[114,  81,  49,  93,  45]  Z539
[97, 81, 49, 93, 45]  Z874
[ 81, 114,  46,  49,  93]  Z916
[93, 45, 49, 97, 82]  Z942
order: [45, 93, 49, 81, 97]
Z874
order: [45, 97, 49, 82, 93]
Z942
order: [ 45, 114,  81,  49,  93]
Z539
order: [ 45,  93,  49,  81, 114]
Z539

